Where one turn sends some rows of the set: a few examples, then the rows asked:
Q_254: [ 11.4   4.0  38.9  -2.7  -3.4  15.3   0.3 -21.3 -24.9  10.9   9.9   5.3
  19.1   2.7   9.0  12.1  -0.7  -6.1   8.1 -31.5 -16.1 -23.5  24.5   0.6
  -8.8 -17.1   6.0]
Q_861: [ -3.4  27.5  -4.1   6.0  20.3   3.0  -7.2   5.3 -23.2  12.5 -18.1  15.9
  29.3  14.6  -4.7   3.2 -15.4 -17.4  20.6 -18.7  -9.7  17.4 -17.0  11.2
  -4.8  19.1  16.7]
Q_55: [ 25.8 -12.2   3.8 -12.2  10.6   9.3 -28.0 -20.6 -33.1   9.5 -13.6   3.2
  -4.3  29.5 -15.4 -15.1   9.0 -11.5   9.3  -2.8  -7.7  -9.2  21.9   9.2
   9.3  29.0  10.7]
Q_76: [-19.0   1.8  22.3  23.0  24.2   2.5   0.0   2.8  -4.7 -13.4  -5.5  -2.3
  -2.3 -30.4  11.6  -6.0  -6.3   1.6  18.0   2.4  22.7  -2.2  18.9  -0.5
  -3.5 -22.0  15.9]
Q_959: [ 21.9 -16.0  -4.9   0.4  32.5  -1.8 -24.6 -14.0 -31.2   4.0 -11.7  -0.6
   7.3  27.4 -11.5 -18.9  23.8  -7.7  16.7  -0.4 -16.1  -8.1   9.6   8.7
  13.1  17.8  12.2]
Q_375: [ -5.2  23.7   6.0  16.9  24.4   6.0 -20.5  11.0 -25.4  14.3 -15.2  22.9
  26.9   3.0  -1.9  14.9  -9.1 -21.4   7.7 -26.1  -0.5   8.7 -22.6  10.5
  -6.5  22.7  -3.8]
Q_925: [-21.5  15.6   5.2  -2.5   1.9   2.0 -17.7  11.6  16.0  -3.7 -20.9   7.7
  13.6  11.7 -23.6  17.7   7.3  17.9  21.3   0.7  -3.4 -12.5 -11.5  30.3
  -9.8  11.8  18.4]
Q_630: [ 33.6 -11.5  -0.6  -6.6  33.8  11.1 -22.7 -12.4 -26.4  -6.5  -6.4   1.5
 -10.4  18.9   0.8  -9.9  19.4  -6.9  11.6   1.1 -19.2  -9.6   2.3   8.4
  -2.1  23.7  18.5]
Q_952: [ 11.7  19.7 -10.5  26.4 -32.1   8.6 -29.8   3.1 -29.5  10.6  11.2   8.9
   8.5  13.6 -21.9  11.8   6.0  11.1  -1.2  -6.5  -3.7 -14.4   9.1  -5.8
   8.6 -14.2  -1.0]
Q_507: [ 13.4  -2.7  12.4 -22.1   1.8   4.4  -9.6  25.5   5.7 -13.8   1.7  13.5
  18.4  -3.3 -15.9  -4.0  12.7 -22.9   2.3  30.8  16.3  18.7   1.4 -27.1
   1.3   6.5   1.3]
Q_381: [-14.6   2.2  19.1   9.3  25.8  -9.1 -13.3   3.7 -15.1 -10.3 -17.5  -4.4
   8.7 -29.3 -10.6   4.1 -10.8   4.1   4.5   5.9  40.1   0.8  18.2  -6.5
   3.2 -20.3  22.9]
Q_687: [ 11.0  -0.4  27.4  -2.3 -15.7  10.6   3.2 -21.9 -21.8  18.2   1.7   0.0
  23.0   9.5   5.4  16.1  11.6 -15.0   1.4 -31.1  -3.5 -25.2   6.3 -21.7
  -9.6 -15.4  -3.5]
Q_443: [  9.0   5.9  28.1  -5.2  -4.6  11.1 -10.4 -17.1 -17.2  17.4 -13.9  13.4
  22.7  14.8   3.7  15.4   7.3 -13.9  -3.1 -18.6 -15.7 -23.7  32.2  -0.2
 -13.5 -21.1 -10.8]
Q_524: [-14.8 -11.9  21.6  10.9  22.0  -1.7  -6.7  -4.5 -14.9  -9.6 -23.8 -15.0
   3.7 -38.1   5.7  -8.5  -1.2   0.5   7.5  -2.2  24.4 -19.0   9.8 -11.4
  -0.4 -11.4  18.6]
Q_581: [ -0.3   8.8  15.5   3.9  -4.2  12.7 -25.2  23.4  -3.6   6.6 -13.8 -25.3
   6.5 -25.2   0.1  24.3   5.7  -1.7 -15.7   0.7   5.7  -4.3  12.9  12.2
  37.8   1.4  23.9]
Q_408: [-12.7  24.8   8.3  13.2  17.1  16.1 -15.5   2.8 -27.0   4.4   2.1  22.4
   7.8   3.6   0.7   9.2 -21.4 -16.2  22.5 -19.2  -9.7  16.0 -21.1   0.4
 -15.4  16.6   8.1]
Q_124: [ -3.3  15.0  13.2  -5.1  -3.6  10.7 -20.8  18.1 -15.4   7.0 -17.1 -20.5
  11.7 -31.2   7.7  18.6   7.0   0.2 -14.1   0.0   2.6 -11.5   4.3  17.0
  37.5  -5.8  20.3]
Q_827: [-16.7  13.0   3.4   9.8   0.6  -0.2 -15.8  16.4  16.0  -1.3 -20.2  12.5
  12.1  20.1 -22.9  17.6   9.3  17.1   7.0  -7.7  -8.5 -18.7  -4.2  28.8
 -10.7  18.1  18.9]
Q_582: [ 37.3 -30.8  31.0  16.5  -1.2   8.3   6.9   1.9  -2.7   0.9  21.6  16.9
  14.0  -9.9  -1.1  -2.1  12.7   8.7  13.2  -5.8  32.9   1.5   6.9  11.3
  11.2   9.2  -7.7]
Q_27: [ 11.4   3.7 -11.7  14.2 -19.0   0.2 -26.7  30.1 -19.0   0.0  15.1  11.8
  18.7  10.8 -26.5   9.9   8.4  18.8   0.1   9.7  14.4   1.5  -3.9 -20.0
  17.0 -15.2  11.7]
Q_390: [ 14.5 -28.6   4.2 -16.1  19.3  19.3 -24.6 -23.7 -21.6   1.7 -17.1  -4.0
 -10.7  15.4  -9.2 -12.9  11.9 -17.8  13.3   2.5 -12.6 -11.7  -2.1   3.6
   8.9  21.1  19.5]
Q_629: [ 24.6 -37.6  22.3  20.6  -5.9  15.7   8.7  -7.8   1.5  11.4  -4.1  10.3
  14.5  -1.6  -8.8   2.3  10.4   7.1  16.8  -3.0  37.6  10.2  -6.6  14.3
   2.9  14.7 -11.1]
Q_382: [  0.8  -3.0  12.8  15.7 -17.0   5.8 -12.3  21.5  29.9  -7.0 -15.4   2.9
  13.8   3.7 -23.3   1.6  14.5  22.5  15.9   9.3   4.9 -13.9  17.2  25.3
  -5.3  16.9   4.5]
Q_720: [  5.0  21.3  24.1  -1.2  -3.7   7.3  -3.1 -20.1 -21.6  12.0  -0.7  11.3
  22.9   9.5  -6.6  13.5  11.2 -19.6  -9.0 -32.9  -2.5 -32.3  16.8   3.7
 -13.5 -14.7   0.7]
Q_283: [  0.8  26.7   9.7  20.8  23.3  18.5 -12.7  10.2 -33.0   7.5 -14.0  21.7
  15.5   1.3   8.9   9.5 -11.1  -3.9  17.6 -22.3  -1.9  11.2 -17.3   4.8
 -24.6  21.8   5.3]
Q_186: [ 33.8 -20.0  24.8  20.4  -7.3   1.2   9.0  -5.2   6.6   3.6   3.4  -6.1
  19.9 -10.9 -12.8   5.5  10.1  -0.7   4.5  -2.0  38.4  14.5  15.3  21.2
   9.7   7.7 -10.6]
Q_439: [ 44.8 -26.3  28.6  17.2   9.1  24.0  -1.0   1.9  -3.7  -0.9  10.3  13.3
  15.2  -8.9  -7.9  10.1  16.3  10.5  14.6   1.2  33.2  14.2   1.2  18.8
  -1.8   8.8  -5.6]
Q_188: [ 37.7 -23.8  29.4  17.6   1.3  15.4 -10.5   7.1   2.5   4.2   5.5   7.3
  34.0 -15.2 -16.6   4.0  12.0  -5.6  16.8  -3.0  31.2  11.3   6.2  18.4
  11.2   9.0 -19.0]
Q_768: [ -9.3  17.5   6.1  16.7  14.2   8.0  -3.4  -8.3 -24.8  11.1 -20.0  21.5
  23.9  -6.7  -7.1   5.4 -15.1  -0.6  29.7 -14.2  -5.7  10.0 -28.9   5.1
 -14.4  22.5   6.6]
Q_703: [ 25.0   7.0  29.2  -2.8   1.4  21.1  -2.8 -15.6 -18.9  15.5   0.7   8.6
  17.0  17.7  16.1  23.0  12.2  -7.0   6.9 -26.9  -7.5 -20.3  23.4  -5.0
 -16.2 -21.5   2.4]
Q_141: [ 10.0  -6.3  13.3 -19.2 -13.4  26.3 -31.9  22.5 -19.6  11.0 -12.0 -30.9
  16.2   4.1  -0.8   3.8  12.3  -6.1  -2.2  -5.9  -8.8  -3.6   6.9  11.3
  33.8  16.2  21.6]
Q_64: [ 12.9  -1.1   6.9 -20.3  -1.1   5.3  -2.5   8.2  -0.1  -2.4  -0.7  17.4
  13.5 -10.4  -0.9   9.7   8.0 -19.9   8.9  28.9   2.2  15.1 -15.6 -39.5
   7.3  -4.8   0.5]
Q_795: [  7.2  -9.3  16.2 -20.7  10.3   1.4  -3.9  23.4  -1.4  -9.0   6.0  17.7
  -2.9  -3.6   9.7   8.9   1.2 -13.6  -3.2  27.1   5.1  25.2  -4.3 -29.2
   5.5  10.6   6.4]
Q_151: [ -2.1  -4.7  14.3   8.6 -19.6   0.5  -9.0  15.5  22.2  -0.5 -19.9  -1.1
   9.3   9.7 -11.8  -0.6  21.2  24.0  16.0   3.2  12.3 -20.8  14.4  28.2
  -5.7  23.1  -3.3]
Q_373: [ 10.1   3.2 -21.3   5.7 -21.7   3.1 -28.0  26.8 -18.8   2.0   9.7  14.8
  14.5  18.9 -16.9   4.4   5.3  12.3   8.1  11.4  16.2   1.8 -13.7 -14.3
  15.1 -18.0   4.4]
Q_452: [-15.2  -4.6  13.5  29.9  28.9  -7.1 -17.6  -2.7 -12.8 -11.3 -15.5 -21.5
   2.2 -21.5  -7.0   1.2   4.6  -2.6   7.4   5.1  28.1   5.1  20.4  -2.2
  -1.1 -21.7   6.2]
Q_646: [ 21.5   5.7  18.2 -17.3  12.8   1.0  -8.1  21.3  -3.2 -11.0   1.2  10.5
   7.7  -9.1   6.4  19.7   9.1  -6.1   3.5  27.9   3.5  23.6  -1.5 -37.4
  -9.4   5.2   3.1]
Q_284: [ 20.0 -22.7  11.3  -9.1  22.0   5.4 -14.5 -15.7 -23.9  -2.9   7.7   0.5
  -9.3  28.9  -6.9 -11.5  17.0  -6.1  14.5  -6.4 -18.2  -4.4   2.3   7.4
   2.2  33.8  17.0]
Q_163: [ -2.5  -5.8  20.8  22.2  30.4   8.4 -11.7   6.7  -9.5 -18.2 -11.7 -19.8
  -0.8 -24.0  10.2  -1.5   0.6   2.8  10.9  -3.6  27.8  -4.3  19.3  -5.9
 -15.7 -21.7  17.5]
Q_135: [ 12.9   3.1  10.5  -8.6  -6.0  20.9 -30.9  24.4 -17.1  14.3 -14.0 -20.8
  19.9   1.6  -0.7   6.8   9.2  -3.8   0.3  -9.9 -18.0 -11.5  14.7  12.0
  38.6  17.9  29.6]
Q_33: [ 13.3  16.7  -6.0  20.9 -35.7  -2.4 -27.0  -0.4 -30.6   4.1  14.3  -0.7
  13.5   4.2 -21.8  11.8   5.2  18.1   1.8  -9.8   4.3 -17.0   1.2  -4.6
   2.4 -15.7  -8.5]
Q_7: [  9.1  -9.4  20.8 -26.1  13.0 -10.0 -13.8  21.3   0.1 -10.4  -7.6  13.7
  21.7  -2.9 -11.6  16.0   9.1  -7.5  -6.6  28.8   3.5  18.1   2.2 -31.4
  -3.4   0.5  -0.5]

Q_959 -> Q_188
Q_439 -> Q_703
Where do these go?
Q_76 -> Q_408
Q_629 -> Q_687
Q_373 -> Q_141
Q_27 -> Q_135
Q_381 -> Q_861

